In the data rows, zero lies at 4.5, halfway between 4 and 5.
In each game, the first row plays the second. By how much does the first row win? 20 means about a draw, 40 a big win and 0 a big loss. Wins can go round in a circle. Each row has two weighted sums of its numbers, A and B, taken from their middle values. A row wins by its A times the other's B, less its B times the other's A.
array([5, 6, 7, 8, 6, 6, 6, 8, 4, 5, 5, 9, 7, 5])
array([4, 6, 4, 3, 4, 4, 5, 5, 6, 4, 4, 3, 3, 5]) ~ 21
array([3, 5, 4, 5, 4, 4, 4, 5, 5, 4, 3, 6, 5, 4])
array([6, 5, 6, 5, 6, 6, 5, 6, 4, 5, 7, 6, 6, 5]) ~ 14
array([6, 5, 6, 6, 6, 6, 6, 6, 6, 5, 7, 6, 6, 6])
array([3, 5, 5, 5, 5, 5, 5, 5, 5, 4, 4, 6, 5, 4]) ~ 19
array([5, 8, 6, 4, 6, 5, 6, 6, 6, 5, 6, 7, 5, 5])
array([5, 5, 6, 7, 6, 6, 5, 6, 4, 5, 6, 6, 6, 5]) ~ 21
array([5, 5, 4, 5, 2, 5, 6, 6, 6, 4, 3, 3, 1, 5])
array([8, 9, 9, 9, 7, 8, 8, 9, 6, 6, 8, 9, 9, 8]) ~ 8
array([2, 4, 0, 0, 4, 1, 3, 1, 5, 4, 3, 3, 3, 3])
array([6, 7, 7, 6, 6, 7, 6, 7, 5, 5, 7, 6, 5, 5]) ~ 26
array([5, 6, 5, 5, 5, 5, 6, 4, 6, 5, 5, 5, 5, 5])
array([4, 1, 5, 3, 4, 4, 4, 4, 5, 4, 5, 6, 5, 5]) ~ 23
array([6, 8, 7, 6, 7, 6, 7, 6, 7, 6, 7, 7, 7, 6])
array([5, 6, 5, 4, 5, 5, 6, 5, 6, 4, 5, 5, 5, 4]) ~ 16
array([3, 4, 4, 5, 5, 4, 5, 5, 5, 5, 4, 6, 5, 3])
array([3, 5, 5, 5, 5, 5, 5, 5, 5, 4, 4, 6, 5, 4]) ~ 20
array([3, 4, 3, 4, 5, 2, 3, 4, 5, 4, 3, 5, 5, 4])
array([5, 1, 4, 3, 3, 4, 3, 3, 2, 5, 5, 3, 4, 4]) ~ 19
array([5, 7, 6, 3, 6, 5, 7, 6, 6, 5, 6, 7, 5, 5])
array([6, 6, 6, 4, 6, 6, 5, 5, 4, 4, 6, 5, 5, 5]) ~ 36
array([3, 5, 4, 5, 4, 4, 5, 4, 5, 4, 3, 5, 4, 4])
array([5, 4, 6, 5, 5, 6, 4, 3, 2, 5, 5, 3, 5, 4]) ~ 20
array([4, 5, 4, 5, 4, 3, 4, 5, 6, 4, 4, 4, 4, 4])
array([7, 7, 7, 6, 6, 6, 6, 7, 7, 6, 7, 6, 7, 7]) ~ 29
array([5, 6, 5, 5, 6, 5, 5, 5, 6, 5, 5, 5, 6, 6])
array([3, 4, 3, 5, 2, 3, 4, 4, 4, 4, 2, 2, 3, 3]) ~ 20
array([5, 5, 5, 4, 5, 4, 3, 4, 4, 4, 5, 3, 5, 4])
array([5, 6, 4, 6, 5, 4, 4, 5, 5, 5, 5, 6, 7, 5]) ~ 33
array([6, 7, 7, 5, 6, 6, 6, 6, 5, 5, 6, 6, 5, 5])
array([5, 3, 5, 6, 4, 5, 4, 5, 3, 5, 5, 5, 4, 5]) ~ 20
array([6, 2, 5, 4, 4, 6, 3, 4, 1, 5, 5, 5, 4, 3])
array([5, 5, 4, 4, 4, 4, 3, 5, 3, 4, 4, 4, 4, 4]) ~ 18
array([4, 3, 3, 3, 1, 4, 4, 4, 4, 4, 2, 4, 2, 3])
array([3, 5, 5, 5, 5, 4, 6, 4, 5, 4, 4, 6, 5, 3]) ~ 34
array([4, 3, 4, 2, 5, 4, 3, 4, 3, 4, 4, 4, 4, 4])
array([4, 5, 4, 4, 4, 3, 4, 5, 6, 4, 4, 4, 5, 5]) ~ 22
array([1, 4, 2, 5, 6, 2, 3, 3, 6, 4, 2, 4, 3, 4])
array([4, 4, 4, 3, 5, 5, 4, 3, 2, 5, 5, 2, 4, 3]) ~ 23
array([6, 3, 6, 5, 5, 6, 3, 5, 1, 5, 6, 5, 5, 3])
array([5, 5, 5, 4, 5, 4, 4, 4, 4, 5, 4, 3, 5, 5]) ~ 27
array([6, 5, 6, 6, 6, 6, 6, 5, 5, 5, 7, 5, 6, 6])
array([6, 6, 7, 6, 7, 7, 6, 5, 5, 6, 7, 6, 6, 6]) ~ 21
array([5, 2, 4, 4, 4, 5, 4, 4, 3, 5, 5, 5, 4, 4])
array([2, 4, 1, 2, 3, 2, 3, 2, 5, 3, 2, 1, 1, 3]) ~ 21
array([5, 4, 5, 4, 6, 4, 5, 6, 7, 4, 6, 6, 5, 5])
array([7, 7, 7, 7, 5, 7, 7, 6, 7, 5, 6, 7, 7, 7]) ~ 25
array([6, 0, 4, 4, 2, 6, 5, 4, 5, 5, 6, 5, 5, 4])
array([5, 5, 4, 4, 5, 4, 6, 4, 6, 5, 5, 5, 5, 5]) ~ 23
array([5, 6, 5, 5, 5, 5, 6, 5, 6, 5, 5, 5, 5, 6])
array([6, 6, 6, 4, 4, 6, 5, 5, 4, 5, 5, 4, 5, 5]) ~ 15
array([3, 5, 4, 6, 4, 4, 5, 5, 5, 4, 3, 4, 4, 5])
array([6, 6, 7, 6, 5, 7, 6, 6, 3, 5, 6, 5, 6, 5]) ~ 21
array([5, 6, 5, 5, 4, 5, 5, 5, 6, 5, 5, 5, 5, 5])
array([4, 5, 4, 5, 3, 3, 4, 5, 6, 4, 4, 5, 4, 4]) ~ 11
array([5, 0, 5, 7, 5, 6, 2, 5, 0, 5, 5, 6, 5, 2])
array([6, 5, 7, 6, 6, 7, 6, 6, 5, 5, 7, 7, 6, 6]) ~ 11
array([4, 2, 4, 4, 4, 4, 3, 2, 2, 4, 4, 1, 4, 4])
array([5, 5, 5, 6, 4, 5, 4, 5, 4, 4, 4, 3, 4, 5]) ~ 27
array([5, 6, 5, 3, 6, 5, 5, 4, 5, 5, 6, 4, 5, 5])
array([2, 4, 2, 4, 3, 2, 2, 3, 5, 3, 2, 3, 3, 5]) ~ 21
array([5, 4, 5, 5, 6, 6, 4, 3, 2, 5, 5, 3, 5, 4])
array([6, 5, 6, 6, 3, 5, 5, 6, 3, 5, 4, 5, 5, 4]) ~ 21
array([3, 4, 4, 4, 5, 4, 5, 4, 6, 4, 4, 4, 4, 4])
array([7, 7, 7, 8, 6, 7, 7, 8, 6, 6, 7, 9, 7, 7]) ~ 18
array([3, 3, 3, 3, 4, 3, 4, 4, 5, 4, 4, 5, 3, 4])
array([5, 4, 5, 6, 6, 5, 5, 4, 5, 5, 6, 6, 7, 6]) ~ 29
array([5, 7, 4, 3, 5, 4, 5, 5, 6, 4, 5, 5, 4, 5])
array([3, 4, 2, 3, 3, 3, 3, 3, 4, 4, 2, 2, 2, 3]) ~ 16
array([3, 3, 3, 5, 4, 3, 4, 4, 5, 5, 4, 5, 5, 4])
array([5, 5, 6, 6, 6, 6, 5, 5, 4, 5, 5, 6, 6, 5]) ~ 20
array([6, 6, 6, 5, 5, 6, 5, 5, 5, 5, 6, 4, 5, 5])
array([5, 0, 5, 7, 5, 6, 3, 5, 0, 6, 5, 6, 4, 1]) ~ 27
array([5, 4, 4, 5, 3, 5, 6, 5, 6, 4, 4, 4, 4, 5])
array([5, 5, 5, 4, 5, 5, 5, 4, 4, 5, 5, 4, 4, 4]) ~ 20
array([4, 3, 4, 5, 0, 3, 3, 5, 1, 3, 0, 4, 4, 3])
array([7, 4, 6, 5, 6, 6, 5, 6, 4, 5, 7, 6, 5, 5]) ~ 21
array([2, 6, 0, 5, 3, 0, 3, 3, 6, 4, 2, 2, 4, 5])
array([5, 5, 4, 6, 5, 5, 6, 5, 6, 5, 5, 5, 5, 6]) ~ 25
array([5, 5, 5, 3, 6, 6, 6, 3, 4, 5, 6, 2, 5, 5])
array([2, 4, 0, 0, 4, 1, 3, 1, 4, 4, 3, 4, 2, 3]) ~ 11
array([5, 5, 5, 5, 4, 5, 6, 6, 6, 5, 4, 6, 4, 5])
array([3, 4, 4, 6, 4, 4, 4, 5, 5, 4, 3, 4, 4, 4]) ~ 8
array([3, 5, 3, 4, 5, 3, 4, 4, 6, 4, 3, 5, 4, 4])
array([3, 4, 4, 5, 5, 4, 5, 3, 4, 5, 4, 3, 4, 5]) ~ 25
array([4, 6, 5, 5, 5, 5, 6, 5, 6, 5, 5, 7, 5, 5])
array([8, 9, 9, 9, 8, 9, 8, 8, 6, 6, 8, 9, 8, 7]) ~ 18
array([4, 4, 5, 4, 6, 5, 5, 6, 7, 5, 6, 6, 5, 5])
array([5, 6, 5, 4, 5, 5, 5, 6, 6, 5, 5, 6, 5, 4]) ~ 19
array([5, 6, 6, 5, 5, 5, 6, 5, 6, 5, 5, 5, 5, 5])
array([6, 7, 7, 6, 6, 6, 6, 7, 5, 5, 6, 6, 5, 5]) ~ 18
array([5, 5, 4, 5, 5, 4, 4, 4, 4, 4, 5, 4, 5, 5])
array([5, 5, 4, 6, 4, 4, 6, 5, 7, 4, 5, 5, 5, 5]) ~ 21
array([3, 5, 4, 4, 4, 4, 5, 4, 6, 4, 4, 3, 3, 4])
array([5, 6, 5, 5, 6, 5, 5, 5, 7, 5, 6, 5, 6, 6]) ~ 20
array([3, 3, 4, 3, 4, 3, 5, 4, 5, 4, 4, 5, 4, 4])
array([6, 3, 6, 7, 3, 5, 4, 7, 1, 5, 4, 6, 5, 3]) ~ 18
array([6, 5, 6, 4, 5, 6, 5, 5, 4, 5, 5, 5, 5, 5])
array([3, 4, 3, 6, 2, 3, 4, 4, 4, 4, 1, 3, 3, 3]) ~ 14
array([6, 5, 6, 4, 5, 6, 5, 5, 4, 5, 5, 4, 5, 5])
array([5, 5, 5, 4, 3, 5, 7, 5, 6, 5, 4, 5, 4, 2]) ~ 19
array([6, 5, 6, 6, 6, 6, 5, 5, 5, 5, 7, 5, 6, 6])
array([5, 7, 6, 8, 5, 5, 6, 7, 7, 5, 5, 7, 6, 6]) ~ 35
array([5, 6, 5, 4, 5, 5, 6, 5, 6, 5, 5, 5, 5, 5])
array([3, 5, 1, 5, 2, 0, 3, 2, 6, 4, 2, 2, 4, 5]) ~ 15
array([5, 4, 6, 7, 6, 6, 5, 6, 3, 6, 6, 6, 6, 6])
array([5, 5, 5, 4, 5, 4, 4, 4, 4, 4, 5, 4, 5, 5]) ~ 23
array([4, 6, 6, 5, 5, 5, 6, 5, 6, 5, 5, 5, 5, 5])
array([6, 4, 6, 5, 5, 6, 5, 5, 5, 5, 6, 4, 5, 5]) ~ 19
array([3, 4, 3, 4, 5, 2, 3, 4, 5, 5, 3, 5, 5, 4])
array([6, 4, 5, 6, 6, 6, 4, 4, 3, 5, 6, 4, 5, 4]) ~ 11
array([6, 0, 4, 4, 3, 6, 6, 3, 5, 4, 6, 5, 4, 5])
array([2, 4, 2, 2, 3, 2, 2, 2, 5, 3, 2, 1, 1, 3]) ~ 21
array([5, 6, 5, 5, 6, 5, 5, 5, 6, 5, 6, 5, 5, 6])
array([6, 5, 6, 5, 6, 6, 5, 5, 4, 5, 7, 7, 5, 5]) ~ 18
array([5, 5, 5, 4, 5, 5, 5, 4, 4, 5, 5, 4, 4, 4])
array([8, 9, 9, 9, 7, 9, 8, 9, 6, 6, 8, 8, 9, 8]) ~ 18
array([2, 6, 1, 5, 3, 0, 3, 3, 6, 4, 3, 2, 5, 5])
array([5, 3, 3, 3, 3, 5, 5, 4, 6, 4, 4, 4, 4, 4]) ~ 24
array([6, 6, 7, 7, 5, 7, 6, 5, 3, 5, 6, 5, 6, 5])
array([4, 4, 3, 0, 3, 2, 3, 3, 3, 4, 3, 2, 1, 3]) ~ 13
array([6, 7, 7, 6, 7, 7, 6, 6, 5, 5, 7, 6, 6, 6])
array([6, 3, 6, 5, 6, 6, 3, 6, 1, 5, 6, 5, 5, 4]) ~ 22
array([3, 4, 0, 0, 4, 1, 3, 1, 5, 4, 3, 3, 3, 3])
array([7, 8, 7, 6, 7, 7, 6, 6, 5, 5, 8, 6, 7, 6]) ~ 39
array([4, 3, 3, 5, 2, 4, 3, 5, 4, 3, 3, 3, 2, 5])
array([3, 4, 3, 3, 4, 3, 3, 2, 4, 4, 4, 2, 3, 3]) ~ 20
array([5, 7, 5, 8, 5, 5, 6, 7, 7, 5, 6, 7, 6, 6])
array([3, 5, 4, 7, 4, 4, 5, 5, 4, 4, 2, 4, 4, 5]) ~ 28
array([5, 5, 4, 6, 5, 4, 4, 5, 5, 5, 5, 6, 7, 5])
array([5, 3, 3, 3, 3, 4, 6, 4, 6, 4, 4, 5, 4, 4]) ~ 20
array([3, 3, 3, 3, 5, 3, 3, 3, 4, 4, 3, 1, 3, 3])
array([4, 6, 3, 6, 3, 3, 5, 5, 6, 4, 4, 5, 4, 5]) ~ 20
array([5, 4, 5, 5, 3, 5, 5, 5, 6, 4, 4, 4, 4, 5])
array([5, 3, 3, 3, 2, 5, 6, 4, 6, 5, 4, 4, 4, 4]) ~ 30
array([6, 4, 6, 5, 6, 6, 5, 6, 4, 5, 7, 6, 5, 5])
array([4, 3, 3, 3, 2, 4, 4, 4, 4, 3, 2, 3, 2, 3]) ~ 13
array([6, 5, 6, 6, 6, 6, 5, 5, 5, 5, 7, 5, 5, 6])
array([5, 4, 5, 5, 5, 6, 4, 3, 2, 5, 5, 3, 5, 4]) ~ 21
array([6, 6, 6, 5, 6, 6, 6, 6, 6, 5, 7, 6, 6, 6])
array([4, 4, 3, 5, 0, 3, 2, 5, 1, 3, 0, 3, 3, 2]) ~ 28
array([3, 4, 4, 5, 5, 5, 5, 3, 4, 4, 4, 3, 4, 4])
array([6, 4, 4, 2, 4, 5, 4, 3, 4, 4, 6, 2, 4, 5]) ~ 26
array([7, 7, 7, 7, 6, 6, 6, 6, 7, 5, 6, 7, 7, 7])
array([5, 6, 5, 6, 5, 5, 5, 6, 7, 5, 5, 6, 5, 6]) ~ 29
array([6, 5, 6, 6, 6, 6, 5, 5, 3, 5, 6, 5, 6, 5])
array([5, 5, 4, 4, 5, 4, 3, 3, 4, 5, 5, 4, 5, 4]) ~ 29
array([5, 6, 4, 6, 2, 5, 6, 6, 6, 4, 3, 3, 1, 5])
array([5, 4, 3, 2, 4, 4, 5, 3, 6, 4, 5, 5, 4, 4]) ~ 38
array([5, 4, 5, 6, 6, 4, 5, 5, 5, 5, 6, 6, 7, 5])
array([7, 6, 7, 7, 7, 7, 7, 7, 6, 6, 8, 7, 7, 6]) ~ 24
array([4, 3, 2, 0, 3, 3, 3, 3, 3, 3, 3, 2, 1, 3])
array([5, 6, 5, 6, 4, 5, 6, 6, 7, 5, 5, 6, 5, 6]) ~ 7
array([4, 5, 5, 5, 6, 5, 5, 4, 5, 5, 6, 6, 5, 5])
array([3, 4, 4, 5, 5, 5, 5, 3, 4, 4, 4, 3, 4, 4]) ~ 16
array([5, 5, 4, 3, 5, 4, 4, 4, 4, 5, 5, 4, 4, 4])
array([7, 6, 7, 6, 7, 6, 5, 6, 5, 5, 7, 6, 7, 6]) ~ 19
array([6, 5, 6, 3, 6, 6, 4, 1, 3, 4, 6, 0, 5, 4])
array([7, 3, 6, 5, 4, 7, 5, 4, 4, 5, 6, 4, 5, 5]) ~ 24
array([5, 5, 4, 6, 5, 4, 4, 5, 5, 5, 5, 6, 6, 5])
array([7, 7, 7, 8, 7, 7, 7, 7, 6, 5, 7, 8, 7, 7]) ~ 13
array([6, 6, 7, 6, 7, 7, 7, 7, 6, 5, 7, 7, 6, 7])
array([6, 5, 5, 3, 5, 5, 5, 5, 4, 5, 5, 3, 4, 4]) ~ 13
array([5, 3, 4, 5, 3, 4, 4, 5, 3, 4, 4, 5, 4, 4])
array([1, 5, 2, 4, 5, 2, 4, 3, 6, 4, 2, 3, 3, 4]) ~ 16
array([3, 4, 4, 6, 4, 4, 5, 5, 5, 4, 3, 5, 5, 4])
array([4, 3, 3, 3, 1, 4, 4, 4, 3, 4, 2, 3, 2, 4]) ~ 21
array([3, 5, 3, 4, 4, 3, 4, 4, 6, 4, 4, 5, 4, 4])
array([5, 5, 4, 4, 4, 3, 3, 5, 3, 5, 4, 4, 4, 4]) ~ 24
array([7, 5, 6, 4, 6, 6, 4, 5, 3, 5, 7, 5, 5, 4])
array([5, 5, 5, 6, 5, 5, 5, 5, 7, 5, 5, 6, 5, 6]) ~ 31
array([5, 5, 4, 6, 5, 4, 4, 5, 5, 5, 5, 6, 6, 5])
array([6, 7, 7, 6, 5, 6, 6, 6, 7, 5, 6, 7, 7, 7]) ~ 20
array([4, 5, 3, 3, 4, 4, 5, 3, 6, 5, 5, 5, 5, 5])
array([6, 4, 6, 6, 5, 6, 5, 6, 4, 5, 6, 6, 5, 5]) ~ 20
array([5, 6, 5, 5, 6, 5, 5, 5, 7, 5, 6, 6, 7, 6])
array([3, 3, 4, 3, 4, 4, 5, 4, 4, 5, 4, 5, 4, 4]) ~ 22
array([5, 3, 5, 6, 5, 6, 5, 5, 5, 5, 5, 5, 5, 5])
array([5, 4, 5, 6, 6, 6, 4, 5, 3, 5, 6, 4, 5, 4]) ~ 16
array([6, 3, 6, 6, 6, 6, 3, 6, 1, 5, 6, 5, 5, 3])
array([5, 4, 5, 6, 4, 5, 5, 5, 5, 4, 5, 5, 5, 5]) ~ 13
